In the rows, zero is written as 128.
The rows below fall into families. The same turns and mirrors carry the whole set onto itself and the rows of a family onto each other. For each named row, which other rows are in its family? Write them in the order they are listed.
These 30 rows form 5 families of 6 rows each.
suz: 104 129 169 131 103 151 107 128
zoz: 143 106 136 126 145 122 124 99
gezov: 115 115 172 135 126 142 118 104
pem: 101 148 101 100 94 146 135 103
daz: 101 150 98 113 96 149 139 112
Nobe: 103 135 177 132 137 132 127 104
Por: 129 169 104 121 147 134 99 135
goro: 92 154 155 120 150 118 145 106
lega: 119 146 96 80 106 129 118 136
Veli: 118 130 167 133 95 150 110 120
Tepim: 100 154 160 122 126 116 136 86
gege: 86 160 107 109 100 137 142 124
zep: 126 170 104 116 142 138 92 120
tibe: 122 161 95 92 124 129 102 138
nir: 117 116 164 128 147 128 129 98
vatid: 90 151 97 103 117 149 143 126
sevo: 149 120 145 126 152 128 108 104
bukeb: 138 121 145 129 142 120 108 87
pezur: 134 136 128 74 112 118 114 145
tode: 123 147 95 113 151 144 104 139
luf: 133 98 135 128 146 130 118 103
butu: 110 159 87 97 109 140 113 125
ral: 125 152 91 120 153 126 107 126
ves: 122 128 176 120 100 130 105 112
surop: 101 161 150 128 136 133 144 87
gul: 118 132 120 84 113 139 118 161
momep: 129 123 121 93 102 130 108 157
Zipap: 133 129 123 81 110 120 125 152
pobu: 101 164 160 125 141 118 142 106
Fir: 121 126 175 112 95 142 122 121

Same family as lega: gezov, Nobe, tibe, nir, butu
Same family as vatid: Tepim, bukeb, tode, ves, gul
Same family as daz: zoz, Por, Veli, Zipap, pobu
Same family as pezur: suz, pem, goro, zep, luf

The rows below fall into families. The same turns and mirrors carry the whole set onto itself and the rows of a family onto each other. For each named row, which other rows are in its family? Write them in the order they are listed.
These 40 rows form 5 families of 8 rows each.
Suvu: 171 131 100 199 117 135 133 149 110 119 149 102 155 95 104 109 125 101 113 120 151 98 133 114 135 143
fulo: 144 129 121 105 123 143 138 84 130 141 144 78 110 144 130 117 120 141 168 100 108 158 146 156 131 105
sopoz: 157 124 91 124 139 133 150 88 142 152 142 99 143 124 132 126 128 177 145 95 107 132 140 150 122 90
nutul: 125 120 79 167 153 104 124 109 127 153 153 85 159 128 118 81 108 116 135 162 128 107 153 126 136 128
zib: 146 154 95 181 156 134 121 138 102 127 152 96 164 135 113 91 115 125 132 141 123 96 152 114 143 124
dusef: 133 131 87 185 139 128 129 128 120 152 155 82 161 120 135 110 103 130 131 140 154 76 138 106 137 114
butaf: 148 105 153 165 102 150 155 128 148 147 159 67 151 111 116 86 133 120 130 92 136 104 131 124 162 119
rezef: 169 92 134 144 85 145 154 157 99 135 146 71 146 122 110 92 134 134 126 94 131 112 107 149 152 117
Vodaf: 181 120 144 128 83 122 144 86 139 139 120 84 93 111 114 127 142 103 128 89 135 150 125 144 127 120
kon: 157 126 113 180 110 100 138 125 136 147 155 87 137 95 105 108 135 93 123 126 145 87 130 98 139 165
Vog: 162 103 107 141 92 165 124 123 130 136 123 96 113 119 136 115 135 79 145 92 114 165 105 113 144 94
kofeg: 158 100 96 194 95 138 132 129 117 153 152 89 154 101 123 100 113 98 120 114 163 88 122 95 134 117
podi: 129 141 97 174 139 148 126 124 111 122 152 72 138 137 100 104 131 119 158 154 114 104 140 97 153 98
mubud: 138 95 140 185 111 146 128 145 128 134 127 76 138 105 123 64 131 95 124 107 145 109 121 128 153 128
Zozu: 142 101 112 103 96 123 132 92 125 132 122 104 117 131 159 121 117 140 147 96 128 156 146 166 117 103
lag: 133 105 137 165 102 161 119 138 143 117 123 96 113 105 149 105 141 90 142 96 142 143 110 125 143 126
zumu: 145 155 93 157 149 88 129 118 110 153 115 76 136 129 131 117 101 139 117 146 139 77 147 133 131 115
fim: 191 119 110 142 82 137 155 103 122 133 112 98 108 112 147 145 150 110 123 100 107 156 131 147 112 103
bezin: 185 104 98 101 108 128 137 115 135 130 109 99 103 109 128 126 130 101 137 103 110 164 116 148 130 96
zevu: 177 140 112 140 112 111 144 107 140 150 108 100 107 117 132 160 158 128 109 98 120 148 106 136 124 120
Vot: 112 146 100 163 141 119 125 122 114 155 164 77 146 139 123 93 114 125 160 132 113 94 150 107 147 150
nim: 180 150 101 150 148 90 134 110 91 141 122 91 143 142 109 90 122 134 109 146 113 96 166 136 127 115
tozu: 158 140 80 115 118 90 119 82 106 145 142 102 102 126 118 125 114 120 166 123 119 133 147 139 103 155
Dap: 177 124 96 114 117 136 147 93 113 139 131 100 128 140 154 118 133 144 148 115 85 149 153 157 113 87
Nanu: 166 124 88 88 129 114 128 113 115 136 110 96 118 128 138 108 105 139 154 106 101 139 134 172 127 100
Ker: 176 106 90 161 104 125 137 144 113 112 166 93 134 93 91 121 139 99 140 144 147 104 110 109 133 137
lus: 153 157 77 120 134 85 109 112 98 143 103 100 121 132 139 113 98 136 148 127 115 104 137 153 118 126
budos: 157 125 110 174 73 176 133 131 112 124 131 103 129 112 151 127 138 101 147 81 113 151 119 130 128 117
deno: 144 100 98 186 126 112 122 130 124 144 146 89 153 98 109 65 118 93 126 138 146 95 132 122 137 147
Nor: 143 140 115 151 85 150 112 140 102 143 127 102 125 141 146 119 144 118 152 80 107 146 88 128 140 135
rodek: 136 128 86 118 104 86 114 76 106 149 113 108 118 146 148 116 109 126 142 124 121 142 154 152 109 121
zug: 147 125 128 156 77 158 112 110 138 134 154 105 124 111 135 104 134 93 170 77 128 139 109 114 136 138
fiku: 162 138 109 169 114 95 134 88 92 147 103 70 122 131 86 91 129 130 120 131 118 85 158 119 132 97
Tovo: 152 130 114 132 134 80 152 99 104 162 132 60 122 137 102 99 114 140 122 132 122 98 168 145 133 137
vap: 134 132 89 142 138 76 130 82 117 160 120 83 134 145 124 105 112 123 116 158 123 121 163 142 127 116
Lom: 184 146 72 127 125 96 117 92 91 138 130 121 130 138 137 106 123 128 148 133 95 123 154 137 100 123
gaba: 156 94 129 127 93 136 137 114 147 116 118 104 103 102 152 133 139 110 132 94 147 156 124 149 123 115
Vel: 163 135 63 148 108 100 110 75 100 149 131 121 134 115 115 101 115 143 165 101 113 102 144 125 100 123
laza: 163 111 131 189 92 171 155 150 113 125 138 80 153 106 121 104 128 118 114 87 137 117 132 138 147 112
kasa: 160 88 123 175 82 164 138 129 119 152 132 77 138 118 126 92 127 90 120 91 138 125 116 106 151 91

Same family as bezin: dusef, Vog, kofeg, zumu, Nanu, lus, kasa
Same family as Ker: sopoz, rezef, podi, zevu, Nor, fiku, Vel
Same family as gaba: nutul, mubud, Zozu, lag, deno, rodek, vap

The rows below fall into families. The same turns and mirrors carry the whole set onto itself and the rows of a family onto each other. For each named row, which other rows are in its family? Write them in the order they are listed.
These 18 rows form 3 families of 6 rows each.
P: 157 156 142 116 140 136 138 118 117 160 128 123 134 139 149 143 130 111 142 141 155 150 129 166 124 90 137 153 96 130
E: 121 117 121 135 135 95 156 113 153 187 134 108 138 130 145 160 179 107 102 119 127 146 125 132 79 145 89 130 135 127
R: 149 168 158 151 118 105 122 140 112 171 132 147 136 89 123 149 129 115 65 123 98 107 110 145 90 113 138 108 117 114
V: 143 163 138 123 152 133 137 116 103 158 142 124 147 131 141 137 143 121 150 132 148 149 113 169 122 95 139 152 96 125
K: 124 121 113 123 138 116 142 103 141 192 132 108 141 108 149 166 186 123 98 103 148 130 130 132 74 146 97 140 124 137
N: 107 135 123 138 116 115 91 124 156 119 122 127 148 117 124 134 78 129 95 129 120 74 123 132 104 138 132 137 132 84
S: 79 111 110 100 157 139 133 116 129 148 142 93 121 121 122 148 139 156 109 120 128 104 97 130 110 145 82 92 129 126
Z: 112 135 119 156 103 170 143 140 124 122 127 107 133 141 107 130 158 138 126 159 119 115 104 125 157 111 129 162 132 113
D: 139 158 159 156 113 105 113 137 111 154 129 150 147 85 121 145 135 106 76 114 92 118 123 141 82 95 139 114 115 104
M: 110 126 129 125 127 93 143 104 149 186 132 114 147 112 141 156 180 117 112 110 133 143 145 131 77 151 98 137 142 138
T: 82 122 114 89 154 147 150 120 129 130 154 100 130 108 128 144 131 139 104 138 134 121 100 123 111 140 82 89 143 133
W: 135 158 142 165 123 107 107 137 124 168 125 144 140 91 124 153 126 115 66 127 106 119 125 130 67 100 157 117 119 121
F: 82 125 114 96 136 149 140 109 122 137 147 85 124 103 119 152 127 151 104 135 123 117 110 132 102 134 76 96 149 138
H: 155 168 114 131 152 149 136 120 99 165 143 139 136 139 140 133 142 108 143 128 148 145 117 146 124 88 141 148 101 124
U: 105 135 128 132 105 114 95 131 164 139 104 127 132 104 132 129 92 154 90 124 118 76 117 121 114 137 152 125 136 95
A: 111 126 130 132 109 115 93 136 161 126 120 127 146 105 138 134 96 130 91 123 139 67 112 134 113 147 137 129 143 86
J: 112 129 135 144 111 167 128 159 126 118 122 107 134 139 111 135 153 131 121 159 123 126 100 118 153 96 136 158 140 121
Y: 122 125 124 151 116 168 137 152 130 117 120 100 124 138 108 128 142 132 138 143 119 127 107 108 153 89 130 141 128 124

Same family as N: P, E, R, Z, F
Same family as J: V, D, M, T, A

